[[ 79   1]
 [-13  -7]
 [-56  -5]]
=>
[[-56  -5]
 [-13  -7]
 [ 79   1]]

[[-53  54  -3 -74  62   6   2  31 -71 -48  41 -15  22 -27 -14 -31]
 [ 10  74  59 -12 -15 -56   9 -32  39 -13 -82  18  64 -38  21  39]
 [ 84  -1 -50   1   1 -37  -6  25  34  39  57  16 -11 -48  -9 -34]
 [-11 -11   4  42  44   6  82 -42  17   5  62  49 -54 -22  -1 -26]]
=>
[[-53  54  -3 -74  62   6   2  31 -71 -48  41 -15  22 -27 -14 -31]
 [-11 -11   4  42  44   6  82 -42  17   5  62  49 -54 -22  -1 -26]
 [ 10  74  59 -12 -15 -56   9 -32  39 -13 -82  18  64 -38  21  39]
 [ 84  -1 -50   1   1 -37  -6  25  34  39  57  16 -11 -48  -9 -34]]

[[ 50 -15   6   0  42  91  65  24  82   0 -89 -59   4]
 [-32 -35  15 -21  12  -7  42   1 -16 -19  -5 -18   1]]
=>
[[-32 -35  15 -21  12  -7  42   1 -16 -19  -5 -18   1]
 [ 50 -15   6   0  42  91  65  24  82   0 -89 -59   4]]

[[  7 -87]
 [ 80  35]
 [ 67  55]
 [-79  35]]
=>
[[-79  35]
 [  7 -87]
 [ 67  55]
 [ 80  35]]

[[ 22  16  10 -19   5  22]
 [-16  42  31   4 -54 -26]
 [  7 -25 -19 -40   2  30]
 [-41 -23 -37  -7  34 -13]
 [-28   1  94   9   5  -4]]
=>
[[-41 -23 -37  -7  34 -13]
 [-28   1  94   9   5  -4]
 [-16  42  31   4 -54 -26]
 [  7 -25 -19 -40   2  30]
 [ 22  16  10 -19   5  22]]

[[ -2 -13  47 -28]
 [-70  54 -53 -11]]
=>
[[-70  54 -53 -11]
 [ -2 -13  47 -28]]

[[ 43  25 -13  29  29  15  36  -3  11  48  -5  35  29  51]
 [ 28  14  67  35 -15  90  -1  76  86  -1  55 -11 -16  61]]
=>
[[ 28  14  67  35 -15  90  -1  76  86  -1  55 -11 -16  61]
 [ 43  25 -13  29  29  15  36  -3  11  48  -5  35  29  51]]

[[-69 -71  18  26 -68 -21 -23 -64  25]
 [ -8 -12 -43 -73 -72  71  71  50 -70]
 [-15 -16 -40 -63 -67  57  56  35 -57]
 [-14  18 -47 -57 -76  60  61  39 -62]
 [-62 -45 -56 -47 -62  51  48   0 -47]
 [-73 -74   7  20 -69 -17 -18 -65  21]
 [-61 -50 -72 -72 -74  75  76 -12 -76]
 [ 31  28 -37 -73 -64  66  68  63 -69]
 [-32   5 -54 -56 -76  60  60  32 -60]
 [-64 -58 -67 -68 -74  71  73 -47 -75]]
=>
[[-73 -74   7  20 -69 -17 -18 -65  21]
 [-69 -71  18  26 -68 -21 -23 -64  25]
 [-64 -58 -67 -68 -74  71  73 -47 -75]
 [-62 -45 -56 -47 -62  51  48   0 -47]
 [-61 -50 -72 -72 -74  75  76 -12 -76]
 [-32   5 -54 -56 -76  60  60  32 -60]
 [-15 -16 -40 -63 -67  57  56  35 -57]
 [-14  18 -47 -57 -76  60  61  39 -62]
 [ -8 -12 -43 -73 -72  71  71  50 -70]
 [ 31  28 -37 -73 -64  66  68  63 -69]]

[[-23 -57 -53  -6  -2 -14]
 [ 18   5   1  81   2  -6]
 [ -7 -63 -61 -13  -4  -8]
 [ 12 -74 -71   6  25  20]
 [  5 -19 -16 -82 -33 -17]
 [-30  59  59 -45   9  13]
 [ 32 -20 -25  66 -17 -24]
 [ 56 -23 -26  35  67  74]]
=>
[[-30  59  59 -45   9  13]
 [-23 -57 -53  -6  -2 -14]
 [ -7 -63 -61 -13  -4  -8]
 [  5 -19 -16 -82 -33 -17]
 [ 12 -74 -71   6  25  20]
 [ 18   5   1  81   2  -6]
 [ 32 -20 -25  66 -17 -24]
 [ 56 -23 -26  35  67  74]]
---
[[ -9  50  89   4]
 [-89  39  66 -28]
 [ -7 -12 -18  66]]
=>
[[ -9  50]
 [-89  39]
 [ -7 -12]]

[[  1  80 -87]
 [ 10 -94  69]
 [-23 -45  34]]
=>
[[  1  80]
 [ 10 -94]
 [-23 -45]]

[[-50  71 -57 -47 -76]
 [-47  90 -50 -29 -89]
 [-11  72 -18 -20 -55]
 [-74  -6 -76 -77   6]]
=>
[[-50  71]
 [-47  90]
 [-11  72]]

[[-49  63 -97]
 [ 85  90 -78]
 [-66  73 -30]]
=>
[[-49  63]
 [ 85  90]
 [-66  73]]

[[ 26 -12 -18 -11]
 [ -7 -22   8   2]
 [ 44  44  69 -30]]
=>
[[ 26 -12]
 [ -7 -22]
 [ 44  44]]

[[-53  14   6  30 -34]
 [-57  13  14  31 -52]
 [-79  22  22  35 -56]]
=>
[[-53  14]
 [-57  13]
 [-79  22]]

[[-61  42  39 -18 -39]
 [-54 -12 -15 -53  14]
 [-84  71  72  16 -71]
 [-58  14  14 -21 -13]]
=>
[[-61  42]
 [-54 -12]
 [-84  71]]
---
[[ 27  28 -24 -39  -1  62 -42 -31  57 -55  14]
 [ -7  47   4   4  69 -55 -67  26 -32  -2 -18]
 [ 32  -6  31  18  17  35 -36 -44  34  29   0]
 [ 45  13 -18 -25 -45  49 -48   5  68  63 -17]
 [-27 -34 -32   5 -62 -52  71 -42  56  -6  31]
 [-53  69  15  -4  68  22   5   7  -4 -43  12]
 [-58 -47  -2 -12  -5 -44  -1 -21  51  59  -4]
 [-16  11  11  61  39 -37  65 -49  49 -24  55]]
=>
[[ 45  13 -18 -25 -45  49 -48   5  68  63 -17]
 [ 32  -6  31  18  17  35 -36 -44  34  29   0]
 [ 27  28 -24 -39  -1  62 -42 -31  57 -55  14]
 [ -7  47   4   4  69 -55 -67  26 -32  -2 -18]
 [-16  11  11  61  39 -37  65 -49  49 -24  55]
 [-27 -34 -32   5 -62 -52  71 -42  56  -6  31]
 [-53  69  15  -4  68  22   5   7  -4 -43  12]
 [-58 -47  -2 -12  -5 -44  -1 -21  51  59  -4]]

[[ 30  73]
 [-15  -9]
 [ 87  41]
 [ 55  87]
 [ -5  41]]
=>
[[ 87  41]
 [ 55  87]
 [ 30  73]
 [ -5  41]
 [-15  -9]]

[[ 16 -31 -14   8  41   9  57  37  13 -70  -5 -81 -87  -2  26]
 [-45  15   1  -8 -12  -1 -37 -23  10  49   1  45  55  -9  -5]
 [ 48 -16   0  -3   7  -4  39  23 -16 -47   3 -56 -44   6   8]
 [ 74  14  19   3 -46 -17  -6  -9 -46  11  11  30  35  45 -22]
 [-12  27  17 -10 -44  -9 -46 -27 -19  58   6  57  51   6 -24]
 [-23  -6  -7  -1  14   4  -5   2  16   2  -5  19   3 -11   4]]
=>
[[ 74  14  19   3 -46 -17  -6  -9 -46  11  11  30  35  45 -22]
 [ 48 -16   0  -3   7  -4  39  23 -16 -47   3 -56 -44   6   8]
 [ 16 -31 -14   8  41   9  57  37  13 -70  -5 -81 -87  -2  26]
 [-12  27  17 -10 -44  -9 -46 -27 -19  58   6  57  51   6 -24]
 [-23  -6  -7  -1  14   4  -5   2  16   2  -5  19   3 -11   4]
 [-45  15   1  -8 -12  -1 -37 -23  10  49   1  45  55  -9  -5]]

[[-40 -41 -49  41]
 [-48 -52 -49  49]
 [  8  10 -59 -15]
 [ 12  26 -72 -23]
 [-29 -49 -43  44]
 [-80 -95 -87  95]
 [-22 -20 -69  32]
 [  0   3 -64   9]]
=>
[[ 12  26 -72 -23]
 [  8  10 -59 -15]
 [  0   3 -64   9]
 [-22 -20 -69  32]
 [-29 -49 -43  44]
 [-40 -41 -49  41]
 [-48 -52 -49  49]
 [-80 -95 -87  95]]

[[-48  65  32]
 [  4  32  28]
 [ 44 -66 -33]
 [ 46 -68 -35]
 [ 47 -34 -22]
 [-46  69  36]
 [  1  -3  10]]
=>
[[ 47 -34 -22]
 [ 46 -68 -35]
 [ 44 -66 -33]
 [  4  32  28]
 [  1  -3  10]
 [-46  69  36]
 [-48  65  32]]

[[-81  65  43 -80  36  36 -82 -64]
 [ 85 -21 -14  93  -1  -3  85  71]
 [-89  45  26 -82  27  13 -90 -73]
 [ 45  26  22  48  15  39  45  39]]
=>
[[ 85 -21 -14  93  -1  -3  85  71]
 [ 45  26  22  48  15  39  45  39]
 [-81  65  43 -80  36  36 -82 -64]
 [-89  45  26 -82  27  13 -90 -73]]

[[-73 -65 -48  68]
 [-38 -54 -76  55]
 [-39 -56 -76  57]
 [-40 -58 -76  59]
 [-74 -70 -73  73]
 [-12 -76 -56  68]
 [-58 -62 -76  63]
 [ 19  26 -69 -21]
 [-47 -67 -74  65]
 [-50 -61 -71  60]]
=>
[[ 19  26 -69 -21]
 [-12 -76 -56  68]
 [-38 -54 -76  55]
 [-39 -56 -76  57]
 [-40 -58 -76  59]
 [-47 -67 -74  65]
 [-50 -61 -71  60]
 [-58 -62 -76  63]
 [-73 -65 -48  68]
 [-74 -70 -73  73]]
